The rows of A fall into several groups, which share some directions, and each row is roughly a mix of its group's hidden directions, except some rows that fit no group.
A (106 x 10):
[[  5  20  52  14 -24  21  12  13 -14  -7]
 [ 29 -29   5  14   1   2 -33  41  -7 -12]
 [-28  14  24  18   5  -8  42  23   4 -25]
 [-22  26  -2 -14 -25   7  41  -7  34   1]
 [-20  30   5  25  16  -1  47   9 -13 -16]
 [-38  26  15  -8 -20 -11   3  -3 -20  39]
 [ 15  14  30  43  22  -3  -8  -2 -31  15]
 [ -3  -8   1 -10 -10  17 -47 -28 -27  25]
 [-14  25 -18  -7   5  20  38 -32  28  -1]
 [ 37 -36  23  11  14  -9 -29  14   3 -14]
 [ -5  -4   0  42  33   0  26  19  31   2]
 [ -9  16 -19  17  38 -16  26 -31  25   4]
 [ 46  12 -13 -35   4 -15 -10 -28  -4  -9]
 [ -4  -2 -18 -34 -32  16  15 -20 -38   6]
 [ -3   7  -3 -16   6 -35 -44 -25 -14  24]
 [  6  22 -35   5  18  12  30 -36  12 -17]
 [ 16 -18  29  16   0 -35 -28  25 -19  14]
 [ 22 -34  25  13  -6 -10 -20  41   8  -9]
 [-15   7  20   4   7  19  49  19  26 -17]
 [ 15 -11  28  -2 -21  -3  36  26  31 -19]
 [-32  32 -21  -7   6  15  30 -30 -17  -1]
 [-27  18  -9  12  10  30  43 -14  21 -10]
 [ 42   2 -22  -3  18 -18  20 -12  26 -28]
 [  4 -21  18  24   7  17  28  17  31 -34]
 [ 12 -10  22   9  -3 -37 -32  32  11  24]
 [-23   9  -6   9  36   4  23   3 -23 -42]
 [  8 -17  17  22  24  23  -1   0 -37 -36]
 [  4   0 -39   2  25   8  12 -38  32   3]
 [-25  25   4  -4  -5  34  44 -12  11 -14]
 [-23  38 -14 -16  -6  24  13 -17 -37  -2]
 [-22  22  21 -17 -34 -16 -19 -10  -5  35]
 [-39  32  22  -5   5 -17  13  -2  15  34]
 [-17  30  10   8 -21  48  24  13  -5  -7]
 [-33  14   0   8   6 -20  46  16  22 -15]
 [-54  22  -1  -8  -7   7  28 -10  -4  20]
 [ 26 -14   9 -29 -22 -29 -37  10 -17   4]
 [-40  35   3   0  -9   2  14 -21   1  36]
 [ 10  12 -27   5  17  16  46   7  28 -21]
 [ 33 -35   2   4   6 -29 -34  20  -4  -4]
 [ 15  36  14  25  33  -2  20 -23 -21 -10]
 [ 25 -18   0  -7 -19  -4 -48  10 -19  26]
 [ 11   9 -49 -26   7  -2   8 -34   9 -17]
 [-34  18 -42 -11  21   1  26 -17   1  -8]
 [ 26 -13  25  32  31  22   4   6  -2 -30]
 [ 14   6  21  41 -15  11  -5  42   7  18]
 [ -5  -9 -19 -28  -3 -40 -25 -26  -7  27]
 [ 31 -35  11   7   4 -29 -31  21  15   5]
 [ -7  -2  27   2 -33   1 -30  21 -14  38]
 [  9  10  -1  17  24  18  40  19   4 -39]
 [ 20  -8  34  -5 -29 -15 -35  14 -20  18]
 [ 27   2 -33   6 -16   2 -43 -22 -19   5]
 [-12  31 -12  -7   8  30  33 -25 -13 -26]
 [ 17  -1 -35  16  42   7  -7 -22   2 -27]
 [-26  12 -38 -15  23   1  17 -38  10  -5]
 [ -7  -8  22 -10 -29   0 -50  11 -22  16]
 [ 11 -26  -7  26  24 -20 -46   6  -8  10]
 [-21  41  -5  -5  -8  21  45 -10   2  -7]
 [-26   9 -22   5  26  21  34 -36  -4  -8]
 [-18  15 -26  -2  -3  20 -23  -5 -41  32]
 [ -2   4 -30  -8  18  -1  29 -32  41  -3]
 [-30 -22  -8 -38   2 -42  11   0   1 -11]
 [ -3  14 -23  18   2  30  26   0  47   7]
 [-21  17 -14  -7  -2  20  51  -6  14 -25]
 [-31 -12   6 -17 -19 -13 -20  -5   9  49]
 [-18  38  13  13 -22  40  10   2 -12  20]
 [  3   5  46   6 -26  -2 -17  21 -35   3]
 [ 32 -37 -12  -1   5 -23 -35 -12 -12 -17]
 [  6  17 -26 -22   8  18   8 -42  -8 -33]
 [ 24 -28 -12 -17   0 -24   2  23  27 -34]
 [-30  24   7  23  16  11  40  -2  29  10]
 [-27  24  -8  23  26 -19  -1 -24  15  34]
 [  6 -42  21  27   5   5 -35  20 -11  11]
 [ -2  -2  18  28   8 -38   0  12  36  29]
 [-32  18 -22   0  -2  28  28 -28  22  14]
 [-30  23  12  -7 -35  23  24   7  -9  28]
 [-10  13  -7  16  24  18  46  -2   3 -36]
 [-12  43 -14 -15   3   5  44  -6  -7 -19]
 [ 20 -28  32  24  20 -13   0  23  10 -29]
 [ -6  15 -10 -26   1 -27  21 -39  34   6]
 [ 25 -24   2 -11 -19 -22 -41  18 -23  13]
 [-23   5 -37 -21  -7   3 -11 -33  11  33]
 [ -1 -29  -4 -26 -17 -44 -28  15 -10   6]
 [ 14 -11 -16 -14  -3 -13 -50  -9 -35  11]
 [-39  13 -21 -22  -6  20  36 -12  -1 -20]
 [-35  37 -17  -9 -14   2  22 -12 -32   9]
 [-41  20  -3  -2  -8  29 -15 -21 -28  20]
 [ -8  -8  21 -12 -29   1 -19  25 -47 -12]
 [  1   9  36  22   3  15  39   3  28 -22]
 [ 27 -28 -17   2   5 -13 -48 -10 -22  -6]
 [ 13 -14  27   5  -6 -24   9  49   5 -26]
 [ 10 -29 -26  13  34 -10  10   3  39 -14]
 [ 25 -16  19  30  22  27  13  15  11 -32]
 [ 38   4  18   0  13  15   9   0  47 -20]
 [ 11  -6 -41 -24  18  -2 -13 -42  12   8]
 [  8  19 -41   2  18   1   6 -45  15  15]
 [-14  47 -14   7  11   9  29 -31 -11   7]
 [ -4  36   6  -5 -16 -21 -17  20   3  46]
 [ 38 -12  26  12  -1 -22  10  34  18 -20]
 [-27  39  17  -1 -33  18  24   4 -13  13]
 [-27  30   5  -1 -10  30  45  -6  13  -2]
 [ -7  38  -3  30   6  34  32  -4  14   7]
 [ 20 -18   8 -17   2  28   9  10  23 -48]
 [  1  12  22   8 -22  15  38  35  27  -4]
 [-27  39   4   1 -14  20  45  -2   4  -4]
 [-25  18  46   5 -31   2  -3   5 -26  11]
 [ -9  14  32  25  -1  39  23  14 -16 -21]]

One row of each group comes first, with its name. Which group is each row after those in?
[ 31   5 -19 -20 -32 -16   0  12  28  32]  W
[-13   7   3  17  39  14  38  22  24 -12]  K
[ 37 -13 -15  28  35   6   2  -6   0 -33]  H

[ 57  -9  12 -15   3 -18 -10 -15  21 -10]  W
[ 10 -36  -3 -12 -24  -2 -47  10   4  20]  H
[-14 -26  46   2  -8   7   4  37  19  -2]  H
[-20  36 -19 -12  -7   0 -19 -28 -21  32]  K
[ -9 -26  35  18   6  -5 -36  11 -33  -7]  W
[  0  21 -27 -19  18  -7   8 -50  18  12]  H
[ 20 -40  21 -10  10 -27 -23  15 -12 -24]  H
[  2 -23  28   9  -8  -3 -31  21 -45  -2]  H
[ 12   4 -12   0   2 -31 -49  -2 -15  32]  K
